Here are some points:
tensor([6., 9., 15., -2., -12., 47., 43., 5., -16., -6., -3., -38.,
        -15., -17., 3., 12.])
tensor([-6., -3., -24., -17., 11., -39., -32., 0., 20., 25., 10., 24.,
        -6., 12., -1., -25.])
tensor([-14., 17., -12., -17., 70., -6., -31., -12., 34., 22., -13., 23.,
        -39., 76., -6., 5.])
tensor([-11., 48., 9., 26., 13., 45., 29., 11., 21., 9., 14., -4.,
        -53., -11., -30., -11.])
tensor([-16., 65., -27., -18., 75., -24., -65., 0., 62., 50., 1., 29.,
        -85., 70., -16., -53.])
tensor([4., 5., 12., 4., 10., -3., -8., -3., -3., -1., 2., 5.,
        2., -6., 3., -12.])
tensor([12., -13., 17., 15., -44., 34., 55., 4., -25., -14., 16., -35.,
        15., -67., 3., -8.])
tensor([2., -5., -17., -16., 11., -47., -25., 5., 8., 3., -8., 25.,
        31., -8., 4., -22.])
tensor([-7., -15., -32., -3., 25., -20., -35., -28., 8., -8., -24., 9.,
        5., 55., 0., 32.])
tensor([10., -13., 9., 9., -8., 7., 0., -12., 9., -2., -4., -6.,
        -20., 13., 3., 15.])
tensor([-17., 6., -8., -12., 18., -8., -8., -9., 9., 2., -24., 8.,
        -8., 20., -15., -1.])
tensor([-18., 22., 3., 8., 27., 39., 14., -8., 14., 11., -18., -8.,
        -49., 55., -20., 24.])
tensor([15., -33., -20., -34., -14., -67., -32., -2., 14., 0., 4., 35.,
        51., -17., 22., -19.])
tensor([-1., -47., -31., -22., 22., -66., -43., -39., 28., -3., -22., 27.,
        37., 48., 14., 29.])
tensor([-8., 52., 12., -11., 17., 28., 14., 49., 6., 17., 30., 12.,
        -49., -71., -45., -87.])
tensor([-4., 17., -14., -12., 46., -46., -68., 9., 43., 20., -16., 56.,
        -11., 39., -19., -29.])
tensor([-9., 8., 9., 33., -7., 45., 33., -17., 9., -12., -10., -36.,
        -33., 32., -13., 42.])
tensor([7., 10., 0., -2., 8., -33., -22., 0., 9., 16., -6., 25.,
        3., -3., 3., -22.])
tensor([6., 27., 4., -9., -2., -10., -18., 31., 11., 15., 38., 17.,
        -11., -29., -12., -55.])
tensor([-14., -3., -5., 33., 26., 40., 21., -40., 7., -18., -46., -22.,
        -23., 96., 4., 82.])
tensor([-11., -6., 5., -24., -11., -8., -11., 33., -10., 14., 38., 17.,
        4., -74., -10., -57.])
tensor([-3., 0., 7., 13., -14., 20., 35., -6., 6., -11., 10., -20.,
        -5., -24., -2., 5.])
tensor([7., -2., 28., -4., -32., 20., 25., 35., -25., 10., 32., -3.,
        1., -83., -5., -46.])
tensor([-14., 55., 25., 51., 25., 109., 60., -8., 9., -5., -7., -71.,
        -93., 41., -40., 47.])
tensor([-8., 0., -21., -21., 35., -30., -36., -12., 18., 8., -23., 28.,
        -6., 39., -13., -4.])
tensor([-6., 89., -1., 8., 22., 45., 9., 44., -15., 15., 36., 3.,
        -54., -50., -51., -76.])
tensor([2., -39., 3., 19., -24., 9., 18., -12., -31., -32., -3., 2.,
        41., -18., 10., 43.])
tensor([15., -60., -13., -4., -43., -32., -1., -23., -18., -3., 3., -3.,
        58., 1., 30., 32.])
tensor([-4., 3., -18., -3., 22., 3., -8., -20., 0., -6., -42., -3.,
        0., 60., -4., 40.])
tensor([7., -27., 7., 12., -10., 3., -12., -29., 7., -1., -11., -8.,
        -4., 29., 7., 34.])
tensor([-9., -1., -6., -10., -9., 1., -6., 5., 1., 17., 26., -11.,
        -10., -27., -5., -33.])
tensor([1., 22., 14., 4., -1., 7., 11., 21., -5., 3., 10., 9.,
        12., -30., -7., -33.])
tensor([-7., -37., -16., 15., -6., 8., 21., -48., -16., -28., -44., -29.,
        26., 83., 11., 93.])
tensor([-13., 30., -9., 30., 42., 66., 23., -41., 21., -2., -27., -41.,
        -75., 96., -29., 84.])
tensor([-23., 42., 5., 17., 44., 58., 8., -14., 24., 17., 0., -12.,
        -87., 54., -34., 11.])
tensor([-9., 24., -8., -20., 38., -30., -30., 24., 16., 9., 15., 30.,
        -1., -38., -13., -52.])
tensor([1., 16., 1., -8., 6., 10., 10., 10., 5., 1., 11., 3.,
        -16., -18., -10., -14.])
tensor([-12., 27., -1., 4., 42., 9., -13., -4., 37., 4., -7., 4.,
        -48., 64., -11., 4.])
tensor([-12., -14., -9., 16., -12., 13., 11., -26., -14., -7., -9., -29.,
        -9., 51., 11., 55.])
tensor([-7., 24., -6., 20., 9., 46., 36., -12., 13., -8., -6., -41.,
        -30., 31., -13., 45.])
tensor([18., -24., -5., -37., 5., -78., -44., 11., -7., 4., 8., 50.,
        64., -31., 24., -43.])
tensor([8., -1., 24., -17., -32., -45., -17., 54., -28., 3.,
        31., 40., 52., -113., 18., -81.])
tensor([16., -31., -7., -3., -4., -32., -27., -12., 14., -1., -10., 10.,
        38., 29., 26., 22.])
tensor([-8., 2., -23., -21., 23., -47., -55., 8., 11., 18., 0., 41.,
        -2., 23., 3., -25.])
tensor([-1., -23., 3., 11., -36., 2., 23., 4., -42., -8., 3., -18.,
        28., -19., 11., 27.])
10 more points follow, each with its number after it:
tensor([-13., 5., -16., 12., 5., 29., 22., -20., 20., -13., -13., -25.,
        -22., 37., -8., 35.]) 0
tensor([-7., 7., 11., 12., 5., 44., 35., -8., 1., -22., -1., -32.,
        -24., -5., 11., 4.]) 1
tensor([2., 30., 4., -17., 24., 7., -25., 16., 13., 24., 2., 8.,
        -36., 6., -16., -22.]) 2
tensor([9., -14., 6., 0., -15., -2., 10., -7., -2., -4., 0., 4.,
        11., -9., 7., 4.]) 3
tensor([-2., 35., 27., -8., -9., 26., 9., 36., 6., 25., 31., 16.,
        -30., -75., -26., -73.]) 4
tensor([8., -7., 10., -16., 15., -10., -18., -1., 7., 11., 9., 15.,
        13., -22., -7., -9.]) 5
tensor([12., -35., -6., -10., -43., -49., 2., 17., -17., -15., -1., 27.,
        75., -36., 34., -11.]) 6
tensor([-12., -3., 18., 29., -5., 23., 19., -10., -8., -15., -16., -13.,
        -10., 31., -10., 41.]) 7
tensor([-2., 17., 28., 26., -20., 54., 55., 2., -24., -20., 14., -33.,
        -18., -43., -14., 7.]) 8
tensor([31., -59., 3., 7., -52., -30., 35., -22., -48., -30., -23., -6.,
        92., -52., 21., 25.]) 9
Which of these numbered points is nearest to each point below, ignoring the 3 directions in which the first points spread most? Its number follows each.
tensor([-20., 15., -4., -5., 34., -20., -44., 16., 21., 12., -8., 48.,
        -24., 24., -18., -19.]) > 7
tensor([-3., 1., -30., -7., 13., -36., -39., -7., 28., 5., -26., 33.,
        6., 68., 18., 6.]) > 6
tensor([-6., 22., -16., -13., 11., -17., -12., 7., 23., 12., 13., 16.,
        -7., -7., -6., -32.]) > 0
tensor([-4., 13., 19., -39., -2., -16., -43., 53., -23., 26., 31., 25.,
        -8., -64., 11., -83.]) > 2
tensor([4., 36., 2., -14., 9., -1., -19., 26., 4., 18., 27., -4.,
        -25., -21., -7., -39.]) > 2
tensor([-6., 18., -17., -35., 33., -46., -57., 12., 27., 36., 1., 38.,
        -20., 22., 0., -35.]) > 2
tensor([6., -26., 17., -6., -32., 10., 3., 23., 2., 4., 14., 14.,
        13., -54., 10., -32.]) > 4
tensor([-7., 21., -6., 12., 0., 6., 17., 7., 3., -9., 1., 2., 8., 11.,
        -8., -4.]) > 6
tensor([5., -15., -10., -28., 2., -36., -45., 0., 14., 16., -7., 37.,
        17., 9., 0., -22.]) > 4
tensor([8., -22., -11., -11., -2., -48., -37., -6., 16., 5., -8., 27.,
        24., 20., 21., -4.]) > 3
tensor([6., -12., -35., -52., 29., -77., -78., 7., 19., 23., -4., 39.,
        24., 43., 31., -31.]) > 2
tensor([-14., 75., 37., 53., 9., 122., 82., 1., -12., -6., 12., -68.,
        -94., -15., -39., 20.]) > 8
tensor([-12., 60., 2., -14., 16., 2., -19., 37., -4., 32., 30., 1.,
        -42., -24., -13., -64.]) > 2
tensor([-9., -27., 14., 5., -5., 17., 5., -10., -2., -5., -11., -6.,
        -2., 15., 7., 28.]) > 4
tensor([4., 40., 39., 33., -6., 88., 61., 13., -22., 0., 19., -49.,
        -49., -74., -27., -15.]) > 5
tensor([3., 14., 3., -12., 9., -10., -8., 14., 24., 7., 8., 14.,
        -5., -12., 4., -22.]) > 3
tensor([-6., 36., 31., 13., 8., 58., 26., 18., 7., 3., 27., -28.,
        -48., -51., -19., -34.]) > 5
tensor([-17., 73., 28., 15., 18., 71., 26., 42., -9., 18., 41., -39.,
        -85., -33., -26., -46.]) > 2
tensor([6., -21., -23., 1., -19., -18., -24., -7., 12., -12., -27., 18.,
        26., 49., 14., 29.]) > 6
tensor([-11., 59., 14., -2., 17., 40., -4., 34., 31., 35., 32., 2.,
        -73., -39., -30., -73.]) > 4
tensor([6., -7., -4., -2., 11., -11., -10., -16., -5., -1., -18., -8.,
        3., 68., 17., 52.]) > 2
tensor([0., 18., 4., -20., 33., 8., -17., -2., 18., 14., 0., 4.,
        -25., 30., 0., 2.]) > 2
tensor([14., 0., -4., -14., -6., -8., -18., 6., 7., 18., 2., -2.,
        -5., 0., 4., -21.]) > 2
tensor([-1., -93., -6., -27., -21., -54., -30., -23., -30., 7., 3., 16.,
        82., 0., 35., 16.]) > 5
tensor([6., -17., -1., 29., -13., 17., 28., -33., -2., -16., -28., -24.,
        -4., 48., 10., 52.]) > 3
tensor([-1., -21., 2., 17., -20., 2., 27., -9., -3., -13., -11., 8.,
        20., 21., 8., 26.]) > 6
tensor([21., -11., -3., -35., -5., -66., -50., 21., -7., 8., 2., 41.,
        45., -23., 32., -39.]) > 2
tensor([-17., 8., -5., 3., 18., 17., -3., -9., 29., 8., -5., 4.,
        -37., 38., -16., 9.]) > 4
Now 10 new points, numbered from 0 again:
tensor([10., 10., 11., -15., -8., -24., -21., 25., 4., 12., 15., 30.,
        4., -60., -4., -62.]) 0
tensor([-2., 5., -27., -24., 5., -55., -44., 16., 27., 6., 6., 53.,
        29., 1., 16., -39.]) 1
tensor([-9., 30., 1., 42., 2., 66., 45., -14., 20., -10., -7., -34.,
        -44., 31., -26., 41.]) 2
tensor([-5., -64., -26., 6., 8., -40., -32., -51., 11., -15., -41., 1.,
        21., 111., 39., 87.]) 3
tensor([7., 9., 20., 20., -20., 60., 62., -7., -11., -18., 9., -55.,
        -23., -25., 5., 21.]) 4
tensor([1., 0., 1., -17., 9., -35., -33., 7., 7., 14., -7., 36.,
        4., -9., -1., -20.]) 5
tensor([-6., 21., 25., 25., -2., 62., 39., 8., 0., -5., 18., -34.,
        -39., -16., -8., 12.]) 6
tensor([-4., -35., -1., 7., -19., 6., 42., -21., -28., -37., -13., -32.,
        42., -10., 13., 34.]) 7
tensor([-16., 6., -15., -36., 50., -57., -77., 3., 44., 35., -15., 60.,
        -20., 61., 1., -12.]) 8
tensor([-5., -32., -48., -10., 44., -43., -28., -46., 31., -8., -41., 32.,
        18., 95., 12., 62.]) 9
The same question for these:
tensor([12., -73., -32., -45., -9., -89., -38., -7., 15., -13., -4., 50.,
        72., -5., 36., -3.]) > 9
tensor([16., -18., 23., -4., -35., -12., 2., 12., -17., -2., 11., 4.,
        30., -79., 2., -33.]) > 0
tensor([5., 12., 13., 3., -36., -8., 7., 30., -29., -3., 32., -4.,
        9., -74., 15., -47.]) > 3
tensor([-13., -38., -51., -61., 20., -93., -81., -4., 28., 30., -16., 68.,
        28., 59., 23., -5.]) > 8
tensor([-10., -4., 3., -10., 12., -11., -2., 7., -7., -5., -22., 21.,
        15., 6., 3., 9.]) > 5
tensor([-27., 25., -13., 26., 29., 38., 5., -32., 10., 4., -14., -39.,
        -61., 75., -24., 42.]) > 3
tensor([0., -17., 8., -9., -18., -8., 4., 8., -10., -7., 17., 0.,
        29., -52., 13., -17.]) > 6
tensor([-1., 54., 4., 16., 15., 81., 47., 11., 4., -3., 15., -59.,
        -58., 2., -27., 6.]) > 4
tensor([3., -40., 7., 27., -41., 17., 51., -18., -11., -26., -13., -23.,
        31., -2., 12., 48.]) > 2
tensor([-18., 63., -9., -19., 59., -16., -53., 31., 24., 28., 11., 50.,
        -45., 7., -32., -63.]) > 5
tensor([-12., 29., -2., 6., 8., 27., 25., 11., 14., 13., 19., -16.,
        -56., 19., -7., -5.]) > 3
tensor([7., -37., 11., 8., -44., -7., 32., 1., -16., -28., 3., -8.,
        55., -24., 34., 12.]) > 1
tensor([0., -10., -3., -13., 15., -31., -31., -2., 21., 10., -4., 27.,
        -4., 15., 13., -2.]) > 6
tensor([1., 22., 16., 14., -8., 41., 25., 7., -1., 0., 5., -20.,
        -33., -45., -20., -18.]) > 0
tensor([0., 20., -6., 1., 25., 11., -1., -8., 22., 4., -5., -18.,
        -28., 44., -2., 9.]) > 4
tensor([2., -46., -5., -19., -37., -21., 16., 10., -21., 8., 16., 18.,
        34., -69., 1., -38.]) > 9
tensor([10., 31., 6., -24., 16., -35., -31., 42., 0., 10., 14., 50.,
        6., -57., -9., -66.]) > 5
tensor([-16., 15., -35., -27., 30., -45., -35., -34., 36., 26., -29., 27.,
        -10., 101., 10., -2.]) > 1
tensor([-11., 11., 9., 26., -16., 74., 78., -13., -30., -36., -9., -84.,
        -8., -9., -17., 57.]) > 7
tensor([13., 0., 3., -11., -14., -17., 16., 14., -30., -21., 24., -2.,
        41., -55., 9., -19.]) > 7
tensor([-2., 49., -15., -8., 39., 0., 4., 10., 3., -2., 17., -2.,
        -11., -12., -11., -25.]) > 7
tensor([-9., 4., 9., 19., -22., 54., 56., -2., -20., -25., 1., -55.,
        -4., -25., -7., 33.]) > 7
tensor([-16., -24., -8., 15., 24., -4., -12., -31., 15., -5., -32., -7.,
        -12., 95., 7., 61.]) > 3
tensor([2., -13., 6., -18., 1., -22., -16., 11., -6., 3., 7., 20.,
        11., 2., 17., 11.]) > 8
tensor([3., 8., 27., 4., -10., 11., 25., 31., -2., 16., 16., 20.,
        -2., -66., -9., -32.]) > 5
tensor([17., 12., -6., -28., 4., -24., -23., 15., 17., 21., 11., 10.,
        -13., -12., 5., -48.]) > 4
tensor([7., 35., -31., 9., 31., 6., -8., -19., 34., 7., -17., -11.,
        -24., 64., -20., 26.]) > 2
tensor([-4., -3., -5., 2., 0., 3., 13., -9., -13., -12., 10., -9.,
        25., -35., -9., -5.]) > 7
